One vector is turned by the same rotation once a step. Each row is the vector after some number of steps, and that number follows the row.
The counts run from 0 to 459.
[ 91 102 151 135 141 102 144  86 114 139 138 145 173 139  97 127 106 210
 138  74  92 115 133 128  94 120 137 159 118 100 115 154 157 155 118 149
  99 143 138 137  57 136 153 169 105 111 144 120 144 153 128 111 126 162
 108 124  88 104 112 149 137  98 148 127 126 104 141  90 119  95 153 122
 116 151 105 158  67 134 123  90 106 128 154 123 105 125 156 103 166 170] | 371
[111 144 189 108 118 117 141  93 138 166 129 154 115 145 129 129  91 169
 117  80 139 103 135  87  98 122 125 132 101 116 129 136 131 154 117 134
  67 148 132 118  67 101 123 139 144 160 142 149 143 172 110 161 132 155
  93 114 111 112 112 124 144  96 212 131 119 104 135 140 120 119 155 158
 129 121  98 128 102 136 125 129 149 130 162 159 135  84 150  84 171 189] | 189
[107 127 178 128 120  94 149 128 114 155 118 104 159 122 140 107  99 179
 175  79  73 147 139  87  81 102 145 122 113 120 131 194 153 157  89 138
  80 145 144 129 102 135 144 152  80 122 140  95 143 134  98 121 128 131
 143 117  77 109 149 142 108 104 137 148 128 110 130  91  94 123 179 122
 141 135 124 141 101 116 135  88 138 135 153 139 166 132 109  85 152 181] | 133
[127 113 180 141 132  99 135  85 117 155 118 136 168 138 113 104  65 198
 141  72 112 117 143 113  79 118 126 154 106 136 130 154 153 159 130 153
  72 177 114 115  51 125 140 150 116 121 140 121 146 135 113 146 134 139
 120 124  96 118 126 139 130 123 143 109 129  87 157  91 140 121 133 117
 140 146 110 120 103 118 121  85 114 117 152 146 121 119 168  65 166 181] | 390
[ 95 132 148 146 111  84 122 122 119 178 101 141 149 108 126 124  95 180
 163  96  63 114 162 104  88  92 117 139 120 114 128 151 153 152 108 122
  79 144 134 144  59 133 152 187 104 136 132 129 157 126  96 153 143 132
 134 126  98 103 113 132 119  86 131 106 119 123 132 114 133 144 151  98
  95 144 100  84  63 115 128 111 116 155 146 136 126 111 144  72 167 184] | 153
[113 138 186 110 124 128 158  89 131 128 129 140 146 130  90 123 100 198
 134  69 111 130 128 103  93 115 129 137  96 129 132 158 144 150 106 156
 104 147 132 144  56 102 137 156 117 141 117 110 160 176 115 115 115 175
 111 123  90 124 124 118 153 111 187 139 110  87 169 101  97 105 159 152
 139 136 104 156 109 144 141 118 143 131 173 152 130 109 131  97 161 184] | 366
[ 83 113 160  96 148 103 158  92 119 148 133 137 154 157 124 146 129 190
 133  80 120  88 159 103  91 135 148 137 111  69 115 154 146 152 108 139
  83 138 146 135  72 135 134 167 122 117 141 153 138 170 121 130 133 160
  78 104  95  88 119 166 126 116 179 124 123  90 135 138 109 127 178 139
 122 112 104 132  74 133 126 118 144 111 144 125  98 102 143 109 147 185] | 194
[ 92 144 170 141 132 114 146 117 104 129 106 146 150 143 121 114 131 184
 154 105  76 141 132  66  84 100 154 133 128 114 146 189 171 161  89 140
  87 135 125 139  78 137 124 201 126 129 141 120 160 139 137 140 121 164
 129 114 132  81 134 154 109 115 164 136  94 140 110 137 101 120 176 125
 125 118 161  98  94 142 141  98 124 131 117 160 140 132 109 124 148 164] | 320
[107 132 151 124 114 106 122  64 106 151  95 150 124 130 137 101  89 161
 158 119  88 128 144  90  69  95 161 101 120 131 153 205 128 145  89 149
  84 133 109 153  91 149 138 193 117 141 145 107 143 140 164 142 139 137
 118  96 114  86 114 128 138 125 166 160 112 143 137 114 140 113 158 140
 114 138 116  84  96 133 112  81 123 118 121 175 135 115 117 138 140 166] | 56
[ 95 126 163 104 106 105 145 117  97 161  91 132 134 135 131 147 109 192
 154 101  76  95 151 111 105 110 130 117 109 103 143 159 132 157 103 111
  96 144 133 133  60 133 127 153 110 152 114 130 150 138 126 129 134 147
 103 132  92  72 124 146 135 132 160 116 101 119 142 109 144 165 170 106
 105 107  87  79  82 102 135 128 121 137 139 142 115  76 135 100 139 199] | 431
[120 128 174 111 130 106 138  98 123 152 133 165 130 152 148 117  97 164
 112 101 121 104 163  95  92 132 144 163 131 108 108 145 126 167 113 156
  43 149 149 131  68 127 131 148 149 149 162 137 122 166 124 144 137 145
 107  92 101 105 118 135 107  87 167 128 123 106 115 123 107  97 151 137
 126  95 113 115  85 130 113 118 128 131 144 160 129  81 174  96 182 186] | 204
[ 87 119 148 144 130  78 136 122 111 186 113 131 140 112 145 131  95 187
 152 118  59 105 156 111  81 121 125 130  92  99 160 156 159 164 126 144
  70 167 109 121  73 161 148 163  91 124 124 122 138 124 106 147 128 139
 121 106 112  80 107 155 121 130 123 146 133 136 134  98 128 138 153  85
 111 142  81 102  68 113 114 102 131 131 146 148 137  82 128 102 139 175] | 420
[128 130 166 125 134 116 148 101 143 164 133 121 145 118 123 118  78 184
 154  89 109 128 156 107  65 120 138 127  81 134 131 153 157 150 130 164
  65 174 126 105  65 136 153 143 103 114 145 107 135 137  95 151 128 161
 112 102  80 114 136 140 124 120 138 142 145  85 150  82 109  97 149 134
 169 142 116 140 106 121 133 103 133 128 171 153 144 114 138  95 149 181] | 393
[ 83 136 165 142 130 122 126 100 129 160 127 162 142 111 116 123 106 179
 138  94 107 152 121  80  70 105 138 124 103 134 144 146 166 162  95 143
  92 136 126 146  73 141 151 181 133 153 122 103 162 153 129 159 111 167
 122 111 137 102 116 118 140 102 177 159 125 140 139 110 114  79 163 140
 102 184 130 131  93 162 139  97 147 153 166 162 142 119 115 125 170 174] | 343
[111 117 178 139 127  92 153 116 101 141 121 147 177 151 121 121 100 192
 127  62 109 118 147 102  95 120 136 178 112 125 123 174 165 167 110 134
  80 161 118 114  75 115 132 149 111 116 150 117 136 144 128 131 108 128
 132 129 102 109 130 151 108  96 154 116 137 117 145  58 118 109 154 106
 137 144 118 138 106 111 116  86 126 129 163 144 142 117 161  84 169 178] | 388
[ 98 125 152 109 103 107 138 116 109 192 115 161 141 148 176 143 104 167
 110  97 113 106 145  88  78 117 146 145 118  98 110 137 142 150 103 138
  62 157 141 110  75 136 127 146 134 176 152 124 137 155 142 164 153 136
  81 115 116  74 124 154 141  99 185 122 100 161 112 127 141 118 165 129
 120 120 109 117  71 114 118 129 125 138 136 142 113  68 158 121 156 180] | 455
[125 131 172  94 122 111 159 101 127 159 118 143 117 144 156 117  98 163
 125  98 132 116 136  92  90 115 154 115  88 113 104 157 111 161 109 143
  69 151 132 104  79 123 109 135 116 180 134 129 145 169 137 140 155 139
  86  99  94  80 130 135 150 114 201 136 101 129 124 145 124 124 165 168
 150  97  90 126 100 107 129 125 151 125 144 143 120  76 133 122 143 195] | 459
[105 151 143 112 147 124 150  93 110 127 108 147 133 133 123 108 122 162
 154 135  85 119 173  85  74 110 156 127 142 112 138 182 155 150  91 161
  61 146 134 157  69 144 141 168 147 121 146 114 147 143 133 127 136 170
 106  87  97  77 136 155 110 125 121 141  90 124 114 125 115 120 187 132
 107 104 129  92  92 135 139  96 125 117 102 158 126  99 129 135 145 174] | 51
[ 97 151 174 108 139 125 164 130 107 127 127 115 164 152 139 115 100 186
 141  95 120 144 125  92  78 104 145 143 135 106 108 157 158 152  96 143
  53 180 137 137  87 123 131 134 138 159 137 104 162 155 133 128 143 159
 117 135  90  92 147 163 135 108 151 115  79 133 112 133 120 141 198 136
 127  90 118 141  99 108 151  93 119 114 125 115 136 111 124 114 142 190] | 287
[135 150 190 126 109 102 132 118 110 162 108 138 138 131 125 115  70 160
 146  99 100 115 155  98  94 109 120 147 115 144 147 162 150 165 117 140
  64 169 126 107  62 117 124 154 124 144 142 121 138 137 103 161 133 134
 134 126 104 108 131 131 115 108 155 123 128 117 149  78 134 126 143 101
 135 124 108  86 116  96 131 116 127 146 162 172 161  91 166  75 165 185] | 407
[113 158 171 139 130 132 117  87 136 137  99 138 115 119 113  91  74 172
 159 114  96 133 132  63  72  95 147 110 113 140 126 169 145 140 112 156
  59 154  92 139  64 136 133 171 149 141 140 115 170 133 116 168 156 162
 116 112 121 106 127 144 128 125 152 135  84 108 117 158 135 119 146 139
 118 134 127 110 113 133 136  94 121  96 119 156 129 129 115  92 156 177] | 315
[ 83 132 153 128 142  84 141 132 117 182 129 122 151 110 142 129  82 165
 158 102  75 115 152 108  79 122 123 107  91 104 172 169 155 165 122 142
  77 159 125 119  83 159 154 148  90 121 114 120 144 127 107 135 116 135
 131 103  95  83 120 135 122 111 140 159 143 122 144  88 119 134 169  96
 114 131  77  97  84 112 124  96 148 138 162 144 158  84 123 110 145 180] | 419
[117 151 174 124 120 109 149 123 105 126 102 131 158 143 124  92  93 163
 158  92  92 134 137  80  77  90 153 139 143 127 117 193 141 162  91 149
  74 153 140 142  86 124 122 171 112 164 149 122 175 155 148 122 157 136
 132 127 106 101 149 151 125  97 172 107  82 133 100 143 111 140 176 131
 134  88 139 106  94 119 138  96 121 120 111 144 126 126 127 103 133 173] | 305
[108 119 167 123 148  95 142  73 129 153 134 146 157 138 153 106  80 153
 127  87 136 121 162 113  69 133 143 117 113 115 136 163 148 165 124 156
  56 156 117 124  92 139 165 151 127 124 147 146 116 156 141 147 135 131
 107  85  91 109 116 137 125 108 164 153 156  96 158 103 129 110 169 150
 136 134  92 107 108 141 111  82 136 123 162 168 148 110 136 119 140 175] | 216
[ 92 147 155  98 136 129 142  95 129 176 139 112 140 123 145 129  82 173
 141 111 128 143 126  89  64  96 150 107 122 125 113 148 145 140  98 157
  61 189 146 133  82 149 150 127 133 171 149  96 147 157 121 160 168 143
 120 119  73  97 141 151 152 123 155 131  99 142 118 127 139 132 176 144
 141 110 102 156 101 116 149 109 131 118 154 116 138 103 113 122 130 183] | 284
[ 94 143 169 116 123 104 134 108 110 165 143 145 140 144 134 115  50 157
 131  88 125 114 116 104  83 112 128 137 120 130 141 139 125 163 116 141
  64 173 121 124  90 132 110 117 144 183 138 118 163 161 149 142 141 121
 128 130 102  90 114 136 160 105 194 137 105 155 132 111 144 143 157 119
 123 118  82 113 103 119 110 114 133 112 150 141 137  79 156 101 151 188] | 12
[104 127 155 133 120 112 143  80 104 112  97 167 134 122 114  85 109 190
 153 112  79 133 133 122  75  99 134 110 114 136 146 177 147 157 114 169
  82 138  93 161  68 147 135 190 125 163 105 107 160 133 156 117 140 156
 117 101 119  92 111 115 141 124 165 148  92 134 161 137 129 105 151 152
 106 142  95 107  98 133 121  80 127 116 116 150 102 102 120 134 147 173] | 71
[121 123 192 118 122 101 134  67 112 134 105 150 144 140 139 104  86 154
 138 109 122 125 161 127  90 111 128 125 146 135 161 173 141 164 101 154
  60 162 121 147  72 131 155 149 137 139 144 127 120 147 147 148 126 133
 135  99  88 106 114 106 117 117 147 155 135 113 172  97 136 124 155 117
 118 113  86  75 109 117 102  97 119 141 152 180 149  92 148 106 144 180] | 231
[118 112 190 125 100 104 138  95 109 148 133 141 166 137 132  94  83 176
 142  70 114 156 123 114  77 101 135 141 121 150 113 161 143 144 107 159
  87 156 142 140  75 120 145 148 105 167 146  86 132 155 134 138 138 136
 132 122  94 115 135  94 153  82 166 149 107 148 148  80 123  92 148 154
 154 165 115 157  94 126 117  95 137 136 165 136 126 125 137 107 156 174] | 106
[119 148 169 124 100 107 125 122 141 187 115 125 120  90 128 113  65 164
 175 110  79 125 154  84  84  90 105 104 104 136 135 147 135 154  99 126
  72 141 131 134  71 131 146 156 109 163 129 129 149 139  84 165 140 145
 137 101  95 107 122 116 128  92 144 130 129 111 128 122 123 130 143 118
 106 137  95 106  91 125 132 121 132 154 163 150 153  96 122  81 162 184] | 156
[117 121 183 140 126 113 123  91 124 162 141 114 155 134 109 101  59 184
 158  89  89 136 135 102  71 105 128 130 123 136 130 163 149 127 114 165
  78 169 123 135  62 132 146 163 114 126 145 100 136 127  97 167 151 139
 126 111  87 122 137 127 139 115 127 154 126 119 145  85 131 115 124 137
 166 164 124 142  94 133 108  96 141 109 160 133 129 125 129  77 154 168] | 123
[106 127 171 120  92  97 144 125  88 159  92 148 131 135 128 138 105 184
 147  92  82  97 143 117 104 100 125 122  94 113 145 168 124 165 105 117
  95 142 119 124  72 129 114 158  88 173  98 134 151 149 136 130 144 135
 109 129 110  74 122 129 142 122 176 126 110 127 145 115 143 170 162 101
 125 114  76  81  86 100 118 124 117 131 133 155 116  77 138 102 144 189] | 432
[121 126 191 103 127 127 148  75 115 131  90 137 126 125 142 118 119 167
 135 119 126 143 153 131  96 109 125 108 105 136 151 149 170 163 106 152
  63 174 109 145  50 131 153 151 131 127 107 126 130 137 136 138 135 161
 105 110  85  95 133 132 123 148 143 133 109  95 180 128 128 123 173 130
 123  96  83  88 115 107 127 104 110 140 157 168 137  84 120 112 137 186] | 239
[ 95 144 164 143 139 112 128 110 130 150 103 147 152 129 147  98  93 170
 136 104  95 138 125  54  66  97 154 139 126 133 113 171 163 153 105 137
  45 158 109 126  97 140 127 181 143 145 154 112 165 132 129 167 148 134
 135 120 139  93 124 171 109 102 143 121 104 148  90 132 136 101 162 120
 106 141 136 116 105 125 133  77 114 117 113 145 142 131 132  92 157 180] | 312
[116 150 161 118 125 138 149 101 124 151 102 151 124 116 148 112 126 160
 137 115 112 155 145  89  77 108 147  98  97 139 141 172 163 155  86 154
  72 140 111 140  84 133 146 168 131 158 120  98 160 148 142 143 128 169
 105  92 118  85 141 129 128 124 170 145 104 131 143 135 115  93 186 166
 114 140 133 113 115 128 148  89 141 138 148 176 148 105 110 149 144 187] | 65
[103 124 183 125 131 120 133  78 114 157 103 145 152 132 160 144 121 169
 119 124 134 134 166 113  83 121 153 115 124 117 146 151 173 162 103 140
  43 182 120 130  73 153 156 154 142 114 144 122 112 135 140 168 123 145
 114 108  97  92 130 140 111 137 125 144 117 114 156  91 131 101 182 117
 112 113  98  95 108 119 131 102 104 142 168 175 154  97 137 119 140 179] | 235
[105 139 149  93 142 119 164 101 118 142 143 117 148 147 117 113  66 169
 147  85 117  96 136 107  73 131 145 115 118  99 143 176 127 153 112 163
  80 168 125 131  73 122 137 135 121 151 127 129 164 164 135 122 154 155
 101 113  83  88 135 150 157 130 176 137 106 116 131 142 133 154 185 147
 152  97  95 113 102 124 129 111 142  98 132 135 115  95 126 128 112 183] | 21
[ 95 121 153 119 117  86 132 105 119 186 151 143 144 153 154 135  81 154
 130  89 110 100 148  94  78 116 134 118 113 111 135 144 126 152  98 139
  81 150 150 127  89 136 134 135 118 177 144 130 133 166 150 149 145 133
  99 101 104  82 118 123 156  85 192 164 123 158 121 101 136 128 167 142
 132 142  97 109  79 136 106 113 171 148 150 145 137  78 135 123 141 175] | 452
[112 131 175 144 101  90 120 129 110 173 102 148 136 116 133 108  81 174
 165 104  59 116 148  97  94  86 113 130 116 132 137 145 149 166 114 127
  81 138 132 124  58 140 140 186  90 163 135 130 158 127  92 160 140 134
 133 115 115  96 120 123 121  95 154 108 120 134 120 136 127 136 135 106
 110 143 102  92  81 111 129 115 107 155 139 155 128 101 147  75 173 180] | 154
[103 114 163 119 104 116 153  82  96 116  85 153 159 129 121 118 139 208
 127  85  93 142 119 134 100  93 141 142 114 137 114 172 156 141  89 138
 101 140 116 161  67 126 136 179 121 163 120 109 157 150 163 115 137 153
 102 142 104  85 113 118 142 115 162 112  85 143 164 123 135 108 176 144
  92 144  99 138  84 127 134  84 103 121 133 128  92 116 132 115 159 181] | 86
[100 123 149 105 142 104 162  97 107 147 153 126 138 138 126 109  66 180
 157  93 109 104 128  98  63 120 149 113 103 102 141 184 118 159 120 164
  82 172 120 119  80 144 127 148  98 155 126 122 167 152 149 124 160 143
 103 103 100  90 128 156 159 130 184 147 109 134 128 144 134 152 170 144
 162 107  95 122  93 127 118 104 133  95 131 134 103 104 123 142 109 168] | 22
[111 144 155 119 132 102 135  82 126 128 113 124 148 121 121  77  65 163
 183  97  96 129 135  80  77  91 155 112 138 129 134 205 138 150  96 152
  74 153 116 150  92 142 145 170 110 143 143 119 162 151 137 134 164 132
 129 119  86 106 125 148 142 106 148 128 104 112 134 144 136 146 167 145
 126 114 108 112 109 121 124  79 116 114 118 123 131 141 123 100 125 176] | 307
